In the data rows, the value 128 means zero.
Here are some numbered points:
[137 128 141 144 124 137 123 135 136 134 122 136 134 119 124 115 138 135
 135 125 129 117 121 134 126 123] 0
[112 119 189 123 110 119 124 134 120  48 125 113 128 168 114 213 130  96
 100 136 131 128 140 134 101 206] 1
[126 140 119 129 124 114 114 132 120 156 123 146 129 125 131 101 138 136
 134 131 135 138 103 137 134 126] 2
[137  98 157 154  75 142 118 117 165 100 110 101 146 145 162 111 134 161
 116 109 124 118 113 162 156 127] 3
[134 139  61 104 146  85 144 125  72 138 142 112 122 168 150 168  95 116
 101 169 133 148 137 114 135 128] 4
[129 122 153 134 105 128 113 134 125 126 129 135 127 135 127 123 152 122
 121 131 133 121 106 153 125 152] 5
[ 84 138 115 105 146 105 117 127 124 141 138 155 106 116 121 117 110 137
 121 116 123 149 137 115 129 141] 6
[113 115 138 120 121 130 121 108 160 109 127 131 110 117 136 102 112 147
 120  89 110 123 140 141 135  98] 7
[ 99  77 130 121  81 106 103 112 155 111 119 129 109 171 171  82 130 160
  87 106 137 151  62 179 175 132] 8
[154 140 151 106 130 159 153 130 135 103 125 121 162 112  71 148 156 103
 165 144 121 121 144 138  74 132] 9
[144  91 152 130 108 140 122 115 136  85 125 106 130 143 116 132 137 119
 118 117 122 118 117 161 113 123] 10
[ 72 103 104 101 123 128 141  77 129 109 125 105 120 114 143 135  59 138
 122 146 101 150 166 105 148 121] 11
[ 86 189 195 129 110 173 116 122 179 224 110 216 121  15  91  14 222 148
 187  98 146 138  78 131  72 175] 12
[116 145 119 110 120 138 123 110 149 157 113 134 132  77 111  93 122 155
 162 101 111 122 127 133 128  91] 13
[127 146 134 129 137 105 120 137 112 129 140 139 119 141 117 135 142 125
 119 134 128 129 127 138 116 151] 14
[104 145 123 121 172 143 119 136 163 130 133 134 115  79 118 121  93 139
 147  94 101 136 171  75 145  98] 15
[116 125 149 129 128 128 119 142 142  97 134 137 124 120 115 161 124 120
 115 109 120 125 142 110 129 148] 16
[153 119  38 132 121 121 142  99  95 170 126  79 136 141 163 111  96 148
 129 151 133 122 123 133 166  51] 17
[ 91 100 166 128 100 123 122 122 147  96 133 130 128 145 146 148 129 135
 109 128 128 143 130 143 129 168] 18
[125 131 100 117 126  97 130 126 100 143 128 129 121 141 140 129 123 128
 122 134 136 139 115 135 130 130] 19
[128 116 136 118 137 154 136 103 156 114 127 104 133 122 137 134 118 128
 139 109 110 118 153 128 129 123] 20
[218 198 222 159 147 136 144 196  92  86 109 107 195 156  99 197 189  49
 147 203 157 130 140 121  45 207] 21
[ 63 136 159  84 101 115 137 116 118  79 135 136  90 134 111 171 136 116
 109  98 145 146 130 116  96 211] 22
[185  97 121 174 101 122 120 128 125 139 111 103 150 135 166 123 116 149
 113 127 122  80 131 143 159  76] 23
[157 123 129 149 129 147 132 127 120 143 121 121 146 130 132 118 146 120
 152 144 141 114 109 144 128 118] 24
[ 74 143  98 100 158 106 117 125 121 146 139 168  93 112 120 117 100 134
 123 121 116 164 142 101 135 137] 25
[154 138 125 131 137 134 149 126 120 128 140 117 133 141 123 146 138 112
 131 140 135 118 145 121 109 127] 26
[144 116 113 129 119 123 134 130 118 115 126 108 134 140 131 145 120 126
 126 132 128 123 127 134 132 113] 27
[164 139 147 147 134 137 142 137 126 131 123 130 142 132 115 136 157 116
 139 147 141 118 118 134 112 145] 28
[196 150 116 185 111  94 153 154  99 163 124 115 159 179 173 140 186 112
 110 169 175 109 100 158 138 125] 29
[152 124 139 139 123 145 133 130 131 119 124 115 145 125 115 139 136 121
 139 132 128 115 130 130 118 119] 30
[154 149 114 137 149 142 130 132 128 175 124 140 135  96 117  98 141 130
 158 133 128 118 132 119 121 100] 31
[ 90 142 109 104 145 105 123 128 120 138 137 148 108 120 128 127 106 134
 121 117 129 154 130 114 134 139] 32
[ 83 131 101  90 125  83 121 115  93 132 133 155 101 146 137 121 115 136
 103 126 134 155 108 145 131 152] 33
[ 21 124 165  87  96  40  64 154 115  79 123 191  84 163 147 166 147 127
  95 100 164 203  58 163 134 245] 34
[148 114 110 137 130 111 131 133 122 113 140 109 110 153 133 148 109 124
  90 103 136 104 139 118 145  97] 35
[131 119 146 133 123 136 130 125 134 112 128 118 129 132 128 141 128 125
 125 128 123 119 140 128 126 138] 36
[118 123 149 124 139 135 122 140 136 106 136 131 118 124 114 152 122 119
 120 115 126 130 142 115 125 141] 37
[112 115 113 105 141 106 120 111 130  98 132 113 116 138 139 151  90 131
 120 131 100 148 154 122 144 111] 38
[180 136 106 156 138 147 156 128 122 150 131  96 138 129 134 137 125 107
 136 146 130 107 144 103 130  97] 39
[106 115 128 133 174 135 125 152 135  96 148 122  97 137 134 176  79 119
 101  94 124 127 176  88 149 119] 40
[100 152  94 106 164 110 128 133 113 137 143 138 113 124 117 132 107 125
 129 126 123 143 142 100 123 130] 41
[210 130 135 175 117 148 158 156 113 137 134  78 157 154 145 159 158 106
 128 157 155  88 124 128 107 109] 42
[112 144 134 115 137 126 129 110 127 136 126 137 120 111 106 118 131 129
 147 113 115 111 128 140 107 147] 43
[120 112 123 125 112 126 127 111 130 116 129 112 123 135 141 130 115 140
 119 127 123 123 133 139 136 125] 44
[147  90 159 148  94 149 128 122 144  86 118 108 140 149 120 138 139 136
 118 114 122 105 115 155 130 118] 45
[117 128 141 125 114 114 122 132 120 122 132 138 122 144 132 132 143 125
 117 136 139 136 111 143 123 159] 46
[135 126 129 134 120 124 130 130 119 120 125 117 131 143 132 144 127 123
 133 133 137 130 125 132 129 133] 47
[108 123 137 131 123 130 113 137 152 121 125 132 124 109 140 123 111 150
 125 101 123 132 128 121 150 119] 48
[124 111 114 126 107 101 115 124 116 118 124 124 127 155 150 131 118 138
 113 132 135 135 111 148 151 130] 49
[164 137 155 146 132 155 142 138 132 123 125 115 149 126 119 146 149 111
 140 142 128 109 138 120 106 133] 50
[120 121 126 131 117 108 126 131 112 121 128 124 125 147 142 149 123 127
 112 138 136 131 124 136 135 138] 51
[ 78 143 152  94 127  92 102 132 109 117 132 170 105 136 105 128 147 118
 107 133 128 161 101 135 103 197] 52
[145 135 120 131 136 125 137 138 117 127 133 119 136 136 126 142 128 117
 132 140 133 127 133 119 125 127] 53
[145 130 141 146 135 133 134 134 126 113 134 121 137 140 127 151 134 110
 133 145 127 118 141 118 119 140] 54
[138 202  84 130 180 132 110 154 131 255 124 209 132  50  92  21 179 167
 188 122 133 128  96 118 108  77] 55
[137 126 157 143 106 136 122 135 138 113 119 130 137 130 123 128 145 125
 126 129 132 116 114 142 120 148] 56
[170 131 170 139 142 189 156 128 135 116 135 109 145 126  92 168 138  85
 153 147 127 108 168 100  80 141] 57
[120 128  21 107 145  54 119 130  77 169 143 147  88 152 155 116  95 148
  86 125 137 151  97 144 173  87] 58
[122 129 113 140 124 158 127 116 160 175 116 129 146  91 147  86 119 165
 164 143 115 129 136 117 154  98] 59
[127 114 119 126 146 103  96 142 128 135 143 153  99 117 122 119  85 146
  82  85  96 100 157 117 146 109] 60
[106 127 138 115 115 101 121 138 110 113 132 140 122 152 131 144 137 122
 109 133 134 141 113 145 122 165] 61
[137 140 170 135 122 124 117 140 128 152 120 163 151 117 107 107 186 123
 154 140 133 127  90 164  97 185] 62
[161 131 149 148 139 125 151 136 112  87 142  89 155 165 112 173 130 105
 119 174 134 121 165 118 133 146] 63
[142 155  96 127 147 127 128 134 123 176 125 146 135 103 121  94 133 135
 150 143 128 133 126 118 125  99] 64
[120 124 214 145 112 156 132 128 141  64 127 119 129 134  97 165 156  99
 118 118 127 110 143 126  72 200] 65
[139 132 114 127 131 119 134 134 116 135 131 125 137 135 131 133 130 127
 127 137 132 126 126 130 127 118] 66
[110 115 165 116 113 115 124 130 114  68 134 121 122 161 124 186 127 106
 107 128 131 133 135 135 107 184] 67
[ 99 148 128 111 115  91 104 138 116 151 124 172 118 124 124  91 162 140
 127 128 147 151  81 157 123 155] 68
[138 134 134 126 128 136 136 125 127 120 127 123 136 123 110 137 135 118
 137 132 124 124 136 125 109 126] 69
[131 149  77 114 136  94 120 133  98 172 127 144 129 124 145 106 115 131
 129 143 131 146 116 119 141 101] 70
[217 152  88 176 146 141 146 153 115 196 111 107 158 128 140  86 146 127
 160 143 163 111 110 114 135  52] 71
[148 134 115 138 127 130 132 133 124 147 125 125 136 123 130 117 134 130
 136 136 132 120 123 126 129 112] 72
[138 150  73 127 142 122 131 131 115 190 127 143 131 110 141  90 127 151
 144 141 133 127 118 126 143  82] 73
[ 52 211  72  80 131  77  97 154 134 255 109 236  99  67 107   0 184 183
 191 123 163 214  24 154 127 140] 74
[ 43 115 132  68 189  82  93 103 151  37 138 123  98 140 122 182  34 147
  96 110  42 182 227  86 152 133] 75
[123  77 175 145  80 145 132  84 148  67 114  61 156 157 157 163  99 122
 119 161 115 113 163 137 141 147] 76
[133 135 104 126 124 112 130 127 112 119 125 117 124 141 137 142 125 127
 132 129 135 130 119 131 135 124] 77
[ 88  18 183 104 110 172 126  79 170   0 135 108  80 203 146 160 117  99
  46  90 118 141 110 163 146 151] 78
[128 128 157 133 119 132 124 129 134 117 121 139 138 128 114 127 147 123
 137 131 130 126 116 140 114 148] 79
New points follow, each followed by the numbers of its five nearest points above by angle, nearest first.
[163 119 124 150  98 106 128 146 109 128 121 114 147 171 157 130 155 127
 117 146 152 124  90 163 146 130] 29 49 47 42 51
[115 149 104 117 114 139 117 109 155 153 115 126 133  65 107  97 120 167
 184 103 100 117 137 126 131  82] 13 59 31 55 15
[159 130 110 141 139 144 152 126 117 146 132 110 135 129 131 137 121 118
 132 139 132 110 142 112 128 100] 39 71 26 42 72
[ 99 152 126 112 131 127 119 129 118 126 129 144 120 100 104 134 129 126
 151 120 125 137 134 119 107 150] 43 6 52 25 41
[105 130 141 122 110 102 110 142 121 115 129 142 123 136 136 142 133 132
 120 120 137 145 107 139 136 159] 34 61 46 52 18
[129 132  86 101 146  71 156 125  61 114 139 103 128 175 152 195  86  95
  92 177 147 157 152 111 131 153] 4 51 77 19 53
[114 114 126 127 120 129 117 119 145 123 124 123 119 123 141 106 115 148
 121 105 118 127 126 135 147 107] 7 48 8 44 3
[124 147  73 116 139  91 126 133 101 174 130 140 117 121 142 103 121 139
 130 146 133 143 112 130 150 100] 70 73 58 19 64
[116 126 121 112 122 109 121 127 118 121 129 131 123 136 125 131 124 131
 121 126 130 136 119 135 127 139] 33 61 34 52 19
[ 38 100 184 124 133 152  69 174 232  95 126 180 127  46 143  87  92 205
 127   3  76 135 103 103 194 109] 48 7 15 13 60
[102 112 110 127  78 132 155  87 137 116 135  93 110 135 168 128 105 152
  95  93 137 109 137 135 146 122] 44 3 7 11 8
[118  69 155 128 124 147 130 108 162  55 135  99 107 180 133 138 121 120
  93 100 132 129 124 144 136 138] 78 10 45 18 36
[ 89 124 179 105 120 160 118  88 156 115 125 131 119  98  80 108 131 128
 174 128 109 135 152 133  83 173] 43 65 79 9 12
[238 108   0 132 198 206 242 101  79 138 142   0 142 203 189 204  25 101
 127 190 135 110 226  32 187   0] 39 17 27 53 4
[136 117 186 142 110 161 136 127 141  81 131 124 135 143 112 157 160 107
 112 125 126  98 135 127  96 166] 65 36 1 56 79
[155 116 104 140 121 121 141 134 108 115 129  97 140 154 145 149 115 117
 119 146 138 121 130 129 146 111] 27 47 77 66 53
[ 98 131 138 117 120  99 108 144 114 115 129 151 118 138 136 143 130 130
 121 119 138 150 106 128 139 158] 34 61 52 46 33
[ 72 111 124  99 109 130 127  73 123 126 129 119 110 113 122 111  90 140
 140 152 114 152 147 123 129 149] 11 6 25 75 44
[ 69   4 188 110 100 172 118  83 187   0 149  83  60 219 154 143 101 120
  33  79 119 147 108 175 164 151] 78 18 10 44 8
[133 120 113 132 134 120 129 131 118 117 137 116 119 139 132 149 108 127
 111 116 126 119 141 122 138 117] 35 40 27 38 4
[155 128  85 122 113 110 133 127 107 148 129 110 138 132 136 135 120 137
 129 134 129 127 120 139 139  86] 17 66 27 70 77
[130 136 125 128 150 134 129 152 126 119 139 122 128 124 115 160 113 111
 130 122 122 121 148  96 135 127] 40 37 16 53 15
[134 140  69 104 153  79 167 120  67 118 140 100 119 173 154 194  90  98
 105 167 138 144 157 107 130 124] 4 77 53 19 66
[ 68 189  93  74 114  81  91 121 123 241 134 232  93  59 103   0 188 159
 161 122 150 203  37 155 113 141] 74 2 68 55 12
[ 82 135 120 110 188 152 111 149 181 133 131 152 107  50 114 108  71 165
 144  63  91 126 176  65 158  80] 15 48 13 60 7
[ 96 114 100 128 116  97  97 146 143 135 124 144 110 116 160 107  92 173
 101  86 130 154  99 125 193  91] 48 8 58 60 49
[114 126 133 126 149 126 121 144 140 107 137 132 117 115 127 139 108 129
 116 109 116 131 146  99 143 128] 40 15 75 37 16
[ 79 127  79  94 129  75 112 122  92 141 136 156  98 142 137 128 105 134
 110 129 132 158 116 142 141 130] 33 58 19 32 6
[158 117 122 145 114 137 131 132 124 137 122 113 141 130 146 125 130 129
 127 135 130 115 121 133 145 105] 23 71 72 42 24
[133 127 170 142  98 113 112 139 120 127 121 148 135 146 140 123 170 124
 120 137 142 124  94 164 124 175] 5 46 56 62 79
[ 89  79 111 126  92 165 153  53 140 123 101  76 131 104 149 125  44 150
 127 158 101 128 179  98 165  96] 11 44 76 20 38
[150 116 146 153  98 134 119 126 150 120 109 103 155 132 148 131 134 141
 141 127 123 109 121 147 143 114] 3 23 45 76 30
[ 81 133  79  85 134  72 116 121  94 145 139 161  97 146 138 119 109 140
 106 137 128 158 101 135 138 142] 33 19 32 58 6
[214 154 194 181 144 186 160 152 138 117 120  94 176 128 102 161 194  82
 170 159 137  85 162 115  79 139] 50 57 30 28 21
[101 117 107 133  98  77  91 154 105 125 122 146 113 156 165 133 116 145
  98 109 147 154  79 147 182 142] 49 8 34 51 33
[ 87 128 143 123 102  86 102 156 112 106 130 150 111 150 140 150 140 133
 114 115 148 156  89 137 148 178] 34 61 46 52 51
